Kun: [-12  -2  91  -6 -22 -50   1  58  37 -55 -21 -73  42  55 -47 -47 -70 -11
  56]
lav: [-17 -17  79 -11 -17 -15 -30  37  52 -73 -21 -92  24  50 -50 -68 -78   2
  56]
Nul: [-13   0  91  -9 -23 -48  -3  52  36 -53 -21 -74  45  54 -48 -48 -71 -12
  56]
len: [-12  -2  91  -6] => 4
len: [-17 -17  79 -11 -17 -15 -30  37  52 -73 -21] => 11
len: [-13   0  91  -9 -23] => 5
len: [-12  -2  91  -6 -22 -50   1  58  37 -55 -21 -73  42  55 -47 -47 -70 -11
  56] => 19
len: [-13   0  91  -9 -23 -48  -3  52  36 -53 -21 -74  45  54 -48] => 15
len: [-17 -17  79 -11 -17 -15 -30  37  52 -73 -21 -92  24  50 -50 -68 -78   2
  56] => 19

Zarog: [-52  12 -40   5 -24  16   2 -32 -49  17  15 -31 -57 -35  21   8  10 -48
   8   9  44 -37 -22   4]
Futub: [-47  19 -36   8 -37  -5  16 -27 -41  15   2  -6 -55 -32  11  17   8 -15
  20  13  -3 -51 -24   7]
bab: [-20   3 -18  -5 -12 -51  -1 -27 -27 -21 -72  18 -27 -23 -42   7 -17   9
   8  -5 -29 -30  21 -32]
fos: [ 17 -46   8 -18  25 -32 -51   5  13  10  15 -23  29  13  37 -37  29 -18
 -55  -3  60   2  47 -12]
Tok: [ 14 -18  24   6  -1 -26   0  29  33  12  13  22  37  30  19 -11  39  40
 -25   8  -7  -4  13  14]
bezer: [-19  -2  27   0 -36 -75   6  21  33  -9 -46  31  20  26 -28   5  13  35
   2  -1 -82 -52  16  -9]
Zod: [-47  19 -36   8 -37  -5  16 -27 -41  15   2  -6 -55 -32  11  12 -53 -11
  12 -22   7   9  25 -50]
fulib: [-52 -11 -40   5 -24  16   2 -32 -49  17  15 -31 -57 -35  21   8  10 -48
   8   9  44 -37 -22   4]
len: [-20   3 -18  -5 -12 -51  -1 -27 -27 -21] => 10
len: [-52  12 -40   5 -24  16   2 -32 -49  17  15 -31 -57 -35  21   8  10 -48
   8] => 19
len: [-19  -2  27   0 -36 -75   6  21  33] => 9
len: [-20   3 -18  -5 -12 -51  -1 -27 -27 -21 -72  18 -27 -23 -42   7 -17   9
   8  -5] => 20
len: [-47  19 -36   8 -37  -5  16 -27 -41  15   2  -6 -55 -32  11  17   8 -15
  20  13  -3 -51 -24   7] => 24
len: [-52  12 -40   5 -24  16   2 -32 -49  17  15 -31 -57 -35  21   8  10 -48
   8   9  44 -37 -22   4] => 24

Fusok: [ 36  53   1   2  -2  19  11  50 -25 -49 -41 -27  15  43 -42 -15   9   9
 -39   1 -16  38 -14 -24   6   6 -28 -43 -18  14 -32  15  33  14 -31 -54
  24  21 -26 -36 -46 -57  80  64   9 -45 -35  19 -31 -16 -27  21 -39 -15
  12 -11  13 -10 -21  -4  30   7]
vepan: [  1  53  32  -7  58 -53 -11 -48  41  23  32  73  70  10 -21 -33 -30 -19
   7  -5 -21  -5  15 -44  35  -8   1  66  18  35  31  27   2  57 -12  14
 -26  -5  56  17 -40  -8  10 -11   0  24   7 -21 -42 -12   1 -80  28 -50
   2 -11 -30 -34 -26 -87  50  62]
sav: [  4   3 -23  -7 -20   2   1 -21  -2  -4  23  39  15  10 -42 -15  14  30
  -6  -8  38  -5   3  18  -6 -18  37   5  34  11  13   0  -6   5 -12 -18
 -20  -3  14   2   9  -2   5  24  21  16  15  13  17 -10   4 -22 -27  -4
  -6   5   5  10   1   0 -12  13]
Guta: [  4  53   1   2  -2  19  11  50 -25 -49 -41 -27  15  43 -42 -15   9   9
  -6   1  38  38 -14 -24   6   6 -28   5 -18  14 -32  15  33  14 -31 -54
  24  21 -26 -36 -46 -57  80  64   9 -45 -35  19 -31 -16 -27  21 -39 -15
  12 -11  13 -10 -21  -4  30   7]
len: [  1  53  32  -7  58 -53 -11 -48  41  23  32  73  70  10 -21 -33 -30 -19
   7  -5 -21  -5  15 -44  35  -8   1  66  18  35  31  27   2  57 -12  14
 -26  -5  56  17 -40  -8] => 42
len: [  1  53  32  -7  58 -53 -11 -48  41  23  32  73  70  10 -21 -33 -30 -19
   7  -5 -21  -5  15 -44  35  -8   1  66  18  35  31  27   2  57 -12  14
 -26  -5  56  17 -40  -8  10 -11   0  24   7 -21 -42 -12   1 -80  28 -50
   2 -11 -30 -34 -26 -87  50  62] => 62
len: [  4   3 -23] => 3

vup: [ 15  36 -13   3 -20]
fiza: [ 36  34 -58  14  27]
rud: [ 74 -39  27  33 -71]
tuni: [ 48  67 -45  57  49]
sovo: [ 41  15  19  -9 -64]
tuk: [ -5 -12  28  39  -9]
zipif: [ -5 -77   7 -57  -5]
Balil: [-59 -75 -25 -58  36]
Posos: [-7 -1 13 25 -5]
len: [-59 -75 -25 -58] => 4
len: [ -5 -12  28  39] => 4
len: [ 74 -39  27  33] => 4
len: [ -5 -77   7 -57  -5] => 5

